One turn moves each row of this set onto another row. After a few examples, where does it send each row asked below?
Tuk: [ 11.5  17.1 -14.2   3.0  -0.5  -7.0  16.2  17.7   2.6  -6.5   1.5 -14.3
  -2.5  -9.8   6.8  12.0   0.7  19.0  20.5  10.1  -3.8  -1.0  -4.9  -6.4
 -21.5 -11.7   1.8  14.6  -6.4  -9.7   5.3  -7.2   3.4  -0.1   8.2  -4.5
  -4.5   0.0]
nukil: [ -8.7  27.9 -17.2   8.9  -4.6 -16.6   1.1  -4.4   5.8   6.8 -32.2  -4.5
   6.1  -6.1  -0.3   3.0  14.6  -1.4   8.9  -5.9  -7.6   7.2  -2.2  10.2
   0.8 -22.4  -6.7  16.6   1.1  -5.4  -9.9   8.3   8.2   8.4   7.8  -4.4
 -18.7  -3.5]
sova: [ 13.7  24.5 -10.7   3.3   1.7  -3.1  12.1   3.6   9.9 -10.5 -12.7 -24.2
  -3.4 -22.3  -4.4   2.4  16.8  13.2  -0.6   5.3   5.6 -11.2   4.8  11.2
 -18.6 -20.8 -14.7  27.2   2.5  -8.9 -11.1  -9.4   4.3  -2.9  12.8   1.3
 -14.8  11.0]
vagun: [  8.4  14.5  -9.8   7.3   5.8  -1.9  11.0  -1.5  20.8   0.4   2.1 -24.4
   6.3   0.9  16.8  -5.1  -3.4  -0.1  -7.4   5.5  -7.5 -11.1  -5.2  16.0
 -10.9 -23.0  15.5  10.1  -6.6 -13.9   0.1  -6.3  14.7  -9.2  18.9  -5.0
 -23.7   7.7]
rin: [ 14.4  14.1 -20.3  11.2   8.6  -1.5   7.6  13.3  12.7   0.8 -16.2 -13.7
 -12.8   1.4  -0.5 -24.8  25.2  13.4  11.5  14.1   1.8  -4.7   2.2  -8.5
 -15.1 -12.4   2.7   5.9  -3.3 -22.6   4.8 -15.5  -4.2   5.6   2.7  -9.3
 -20.2  -3.6]
nakab: [ -1.4  27.2 -28.6   7.1  -3.1  -5.6   6.4  16.3  14.7   7.3  -7.2 -14.6
  -1.6   3.3  11.6 -17.6  21.6  13.3  -3.6   9.5   6.4   0.0   7.0   9.0
 -14.7 -16.8 -13.1  14.2   2.1 -20.1   4.0 -21.4  -3.8  -9.5   2.6  -0.4
 -18.5  -0.5]
Pesel: [ 20.2  13.6 -10.5  11.0  -3.2  -7.5   2.8  11.0  14.0  -3.5  -0.3 -13.1
  -6.3  -5.0   3.1 -15.3   5.4 -10.8   8.7  17.9  -1.8  -7.0   2.1  12.4
 -10.9 -20.9  -9.2  12.8  -0.7 -17.9  -4.4  10.0  11.3  -1.1  11.7  -0.2
 -17.6  27.5]
veza: [ -4.8  18.1 -13.1   8.8 -22.8  -5.0   4.4  -8.5  11.3  -5.1 -32.6  -9.6
  -1.9 -15.1   0.0   4.9   5.3  -3.5   8.5   4.3  -3.0  11.4   5.0   5.8
 -10.2 -20.6   0.4   3.1  -3.3 -11.1   2.4  12.5  10.4   4.1   9.7 -10.5
 -16.7   1.1]
dazuf: [ 10.4  16.9 -12.8  14.4   0.6  -5.0   6.4  33.3  13.5   1.5   2.8 -14.1
  -2.0  -6.9   7.4   2.5   1.4  -6.7   6.6  17.9  -4.2  18.1   6.5   5.3
  -7.6 -18.7   0.6  31.0  -2.2 -21.7  -4.4  -9.9   7.1   3.1  10.7  -2.2
  -9.3  -3.6]
Bobov: [  1.3  21.5   9.3   9.1   1.7  -1.6   8.2   1.3  10.5  -3.5   1.3  -1.5
   8.0 -11.9   9.9  -7.8   0.7   4.9   1.4  17.7 -11.2  10.4  16.2  17.8
  -6.9 -17.5  12.8  25.5  -2.1 -19.8  -9.8 -18.5  -2.1  -1.0   7.8  -3.8
 -21.6   7.4]
Gavam: [ -7.6  15.0 -15.2  16.1   1.2  -1.8   3.2  -3.1   8.7  -4.9 -33.8  -8.9
  -9.3  -5.3  12.2   4.9   5.3 -11.6   1.5   4.1   2.3   6.1   2.0   0.5
  -7.3 -29.2   7.1  10.3 -15.6 -23.3   4.5   9.3  14.8   7.7  15.0  -6.7
 -14.6  -1.3]
Sof: [ -2.9   7.4 -21.5   9.9  12.3 -13.5  11.8   4.4  17.7  12.2 -24.0 -21.2
  -6.4 -17.5   6.3   9.9  -3.5  11.8   2.4  26.2 -16.1  14.1   8.0  13.4
  -9.7 -20.8  -5.1   9.6  -3.8 -24.1   5.9   1.2   3.9  -4.7  16.3 -13.7
 -21.5  -6.9]
zali: [ -3.5  17.7  -8.1  16.7 -12.8  -8.0   1.8  12.6  20.0   2.9  -6.1 -14.5
  -4.8   1.0   5.0 -39.4   8.6   9.6   6.8  11.3  -1.2  12.5   0.8   9.0
  -7.8 -16.2  -0.9   2.8   5.4 -15.2  -2.1 -17.4   0.1   1.1   9.0  -0.8
 -16.0   8.8]
kaz: [ -5.6  19.7 -13.7   1.1   9.4  -1.9   4.9  -4.6   7.0   2.7 -39.3  -9.5
   5.0  -1.3  11.6   4.5  16.4  -7.3  11.3  -3.3  -4.3   7.6  -5.5  10.1
  -6.8 -27.5  10.0  14.1  -6.4 -13.9   1.7  -7.9   9.3  17.2   2.5  -7.6
 -18.7   4.2]
moni: [ 21.9  14.5  -3.3  11.2  21.8  -0.9   4.8   1.1  12.2  -0.6 -13.2 -25.4
   1.7  -9.9  -4.5 -18.7   7.3   9.7   7.6  -5.3  -1.5  -1.3 -10.8   3.0
  -6.8 -17.8  11.6  13.8   3.3 -15.3 -18.8  -6.0  12.8   2.9   8.8   1.6
 -11.2  -4.6]
kalo: [ -0.4  13.2 -14.6   1.6   8.9 -20.7   3.6   8.9  17.6   5.5 -23.9 -14.2
 -11.0  -8.3   0.8  -0.3  -2.6  13.1  16.9  27.7 -15.4  12.5  -9.1  13.0
  -8.8 -23.3  -6.7  -1.8   6.5  -2.3   3.2  10.5  -2.8   7.3  12.5  -6.1
 -12.9   1.5]
mever: [  6.5  32.7   8.0  11.2  10.7  -8.3   4.9   0.0   1.9  -8.7   1.5   0.7
  -3.9  -4.0   2.9  -9.6   0.5  19.8  10.0   6.7 -13.0  -3.7  -1.4  -4.7
 -10.3 -12.2   7.8  13.1  -8.2 -10.7  -8.0   2.6  -5.7   1.5  15.2  -3.8
 -11.2   5.0]
feb: [  5.3  19.1 -11.6  12.2  31.2  -2.9  -1.2  -3.1  14.2   1.4 -31.2 -16.8
  -0.6  -7.5   3.8  -3.1  -0.6   4.6   7.7  24.2  -7.6  24.5   8.7  14.6
  -6.1 -19.4  -2.1   4.4  -2.9 -24.7  -1.3  -3.3  -7.0   1.3   9.7 -18.4
 -13.4   4.6]
sen: [ -8.4  13.5 -10.2  22.8  -2.3  -8.9  14.4   4.7  16.0   0.0  -9.4 -13.1
 -12.7  -3.2   2.9 -22.3  14.1  23.2  -5.3  13.6   0.5 -10.1   5.2   3.0
 -12.4 -18.2   9.8   6.2  -9.4 -10.3  -0.7 -17.4  -0.5  -3.5  22.6  -6.5
 -22.1  -5.5]
Gak: [ -8.2  23.8 -13.3   0.2  25.5 -21.6   6.9  -9.8   8.1  -1.3 -23.8 -11.3
  -0.4  -8.8   7.1   0.9  -2.6  15.5   9.0  16.4  -6.0   8.7  -0.4  19.6
  -5.0 -27.6 -13.5   7.3  -2.7  -9.5   7.1  -6.7 -11.5  -2.1  10.2  -3.1
 -10.0   5.2]

Gavam goes to veza
feb goes to Sof
Now these:
Pesel goes to sova
Bobov goes to dazuf
zali goes to nakab

One turn moves each row of this set onto another row. After a few examples, where does it send each row asked below?
sisav: [  5.1  18.9   5.6   9.8  -3.7  -6.3   0.0   7.0 -10.3   5.8   3.1   0.1
   1.4]
Karir: [ -3.1   1.8  13.1  -1.7   4.6  -6.1  -8.3  -9.9  10.8  -4.3  14.9  -1.5
 -11.9]
pupe: [-5.7 11.4  8.8 14.1  5.9 -4.0 -0.1 16.9 -5.3 -0.6  6.9  4.7  4.5]
Felun: [12.1  1.0 11.2  2.5  3.5  2.3  9.6  5.7 -3.2  4.4 19.8  0.2  4.2]
lipu: [ -8.5  -7.4   1.7  -2.2  12.1   9.9 -17.1   7.2 -11.0   4.5  -2.2   8.2
  -7.7]
Kelu: [ -8.0   3.4  18.9   1.4  -0.1  -7.5 -12.3 -10.1   8.8   1.4  -3.4   1.8
  -6.5]
Sagop: [  7.9 -16.9   8.3  -0.7   8.1   3.9  -8.1  -8.8  -2.4  -5.3  -7.9  -5.6
 -12.5]
resok: [ -1.1  -5.5   7.6   9.9   7.6  -6.0 -14.3 -18.5   4.7  -2.2  -7.9   3.7
  -3.0]
Visan: [-7.0  4.8  2.0 18.7  6.2 -3.7  1.0 13.2  3.1 -0.7 -0.3  8.8 10.8]
Nufim: [-1.2  0.3 -0.1 14.8 10.5 -1.2  6.1 12.6  5.8 -4.3 15.4  7.8  7.3]
vef: [ -2.5  -1.2   5.5  12.9   7.1 -14.6 -10.2  -8.7   3.2 -12.5  -9.5   1.6
 -15.2]
kapom: [  5.7  12.2   7.5  -9.4   2.1  -0.3  -8.6  10.1   5.3   4.9 -10.4  -1.1
 -14.4]
zon: [ -1.3  -0.6  -9.6  16.0  -6.1 -11.0   1.1   6.3  -3.5   3.9  -6.2   4.4
  -4.0]
piliv: [  2.4   6.0   9.2  -6.5   3.0   0.2 -11.9  -1.7  -2.7  -5.5   0.9 -10.4
 -21.7]
Zul: [ 13.6   0.4   6.4  -1.4  18.2   6.7 -11.3  -8.2  -0.3  -9.7   7.2  -3.5
 -13.8]
ronuz: [ 19.7 -11.6  -4.0  -1.6  14.6   1.7  -2.5  -1.3   6.7   0.3  -5.4   4.0
 -12.4]
veso: [ 4.4 -2.6 24.8  0.5 10.5 -3.9 -0.6 -4.9  9.0 -9.8  8.0 -2.5 -7.5]
tunul: [19.7 -5.5  6.9 -2.5  4.7  5.2  6.5  3.7 -7.8  6.0 13.7  1.4  2.2]
Gos: [-4.0 -0.8  6.0 16.3  9.3  2.9  6.3 11.7  7.1 -0.1 15.9  3.2  7.5]
tatiz: [ -1.9   9.8  20.4   6.1   6.5 -10.0 -11.1  -6.9   0.8  -6.9  -4.9  -3.1
  -7.7]
Mulu: [  6.8 -18.7  -4.7  10.6  -1.8  -2.2  12.7   4.8   3.8   2.4   5.8   3.7
  -1.6]
Mibe: [ 2.4  0.0  8.4 12.9 11.4  0.4  7.0 15.0 -0.1 -5.0 19.8  5.0  4.2]
doga: [-6.2 -5.9 -3.9 23.0  8.6 -0.7  4.9 11.1  4.9 -4.1 10.8  6.7  5.2]
fipor: [ -4.2 -12.0  -1.8  -1.8  16.6  11.4 -14.7   2.9 -10.1   1.6   1.4   8.7
  -9.3]
vit: [  9.6  15.2   1.7  -0.6  -2.7  -5.3  -2.6   6.2 -13.5   7.4   7.9  -0.6
  -4.9]
Nomi: [  6.8 -21.3  -4.5  -1.1  -2.6  -2.0   6.0   3.6  -0.8   5.5  -5.7   1.3
  -6.3]
pigu: [ 17.4   4.4   3.3 -11.6  11.8   2.6  -3.0   5.3   7.2   1.3   7.4  -1.5
 -16.0]
Bika: [-6.2  9.1  5.9 12.0  6.5 -3.5  4.5 15.6  5.2 -0.1 11.1  7.7  8.9]
Fug: [ -2.8  12.6   5.4  -4.5   5.8   1.0 -12.3   2.2   4.0  -6.9   1.2  -5.8
 -21.5]
zov: [ -0.5   2.0 -10.6   1.6  -8.4  -8.6  -3.7   8.4  -6.7   5.6 -10.0   0.3
 -11.9]
nufe: [ -9.0  -3.2   4.2  -7.1  10.3  12.0 -15.6   9.1 -10.2   2.8   3.2   5.9
  -9.4]
Nal: [ 11.3  14.0   1.6  -3.7  -0.8  -3.7  -3.3   5.6 -13.6   4.1   5.1  -4.5
  -5.9]
gefi: [20.4 -7.5  6.7 -6.6  6.0  4.5  6.2  0.9 -7.1  3.4  9.6 -1.0 -0.4]
Perom: [ -3.7  -8.1   0.4  -6.8  15.8  11.8 -14.3   6.9  -7.9   2.7   9.1   5.6
 -10.8]
Pifo: [-7.9 -0.8 -2.0 22.2  4.9 -6.7  0.1 15.2 -3.6 -1.5 -3.5  8.7  4.0]
lami: [-1.5 -3.1 -3.5 21.0 12.7 -4.8  2.9  7.9  3.1 -3.4  4.7 10.7 10.3]
femo: [  8.1 -16.0   8.3   0.5  13.9   7.8  -7.1  -9.8   2.8  -6.3 -13.2   0.2
  -6.4]
Zab: [  1.0 -13.1   9.0   8.2  11.4  -9.1  -1.9  -7.1  11.0 -12.7   2.9   0.3
 -15.2]
Gavek: [ 13.5  -6.4   9.7  -4.3  10.5   4.1 -10.4  -8.9  -3.5  -7.8   5.0  -7.5
 -16.6]
fafur: [ -3.9  -7.0   7.9  -2.4  -1.8   0.7 -13.5  -2.1  -1.3  -4.7 -13.3  -7.2
 -18.5]
tipok: [  2.5  -8.8   2.9   7.1  10.6  -7.2 -10.1 -19.1   8.1  -7.4   9.1   2.5
 -11.0]
dako: [  7.7  -3.7   1.2  -2.0   5.7  -1.8  -7.9   1.7   4.6   5.2 -22.8   4.8
 -12.5]
kabel: [ -1.9  -0.2 -10.6   4.9  -9.9  -7.2  -2.0   8.0  -8.1   7.0  -8.8   2.8
  -9.1]
Pofam: [-5.5  8.7  7.3 17.5  8.3  1.2 -0.3 11.9  0.3  0.0  7.3  4.3 11.0]
Bet: [ -7.6  -3.9   8.2  -2.8   2.3   2.6 -10.2   2.2   7.4  -1.9 -18.1  -1.7
 -13.2]
bezuz: [  0.6 -13.4  -2.2  19.6  10.3  -3.1   6.2  11.9   2.4  -4.6   9.3   9.0
   4.0]
Rotup: [  8.4 -21.5  -5.3   3.0  -2.7   0.1   8.0   5.7  -2.2   5.9  -1.9   2.4
  -3.1]
lireb: [-6.9  3.8 -2.3 25.8  8.9 -2.6 -1.6 11.3 -0.1 -3.4  1.6  7.5  8.4]

lireb goes to Pofam
bezuz goes to Pifo
Now these:
Sagop goes to fafur
Fug goes to Zul
Kelu goes to Karir
pigu goes to ronuz
Visan goes to Bika
veso goes to Zab
Mulu goes to zon
tunul goes to Rotup
Nomi goes to zov
lipu goes to nufe

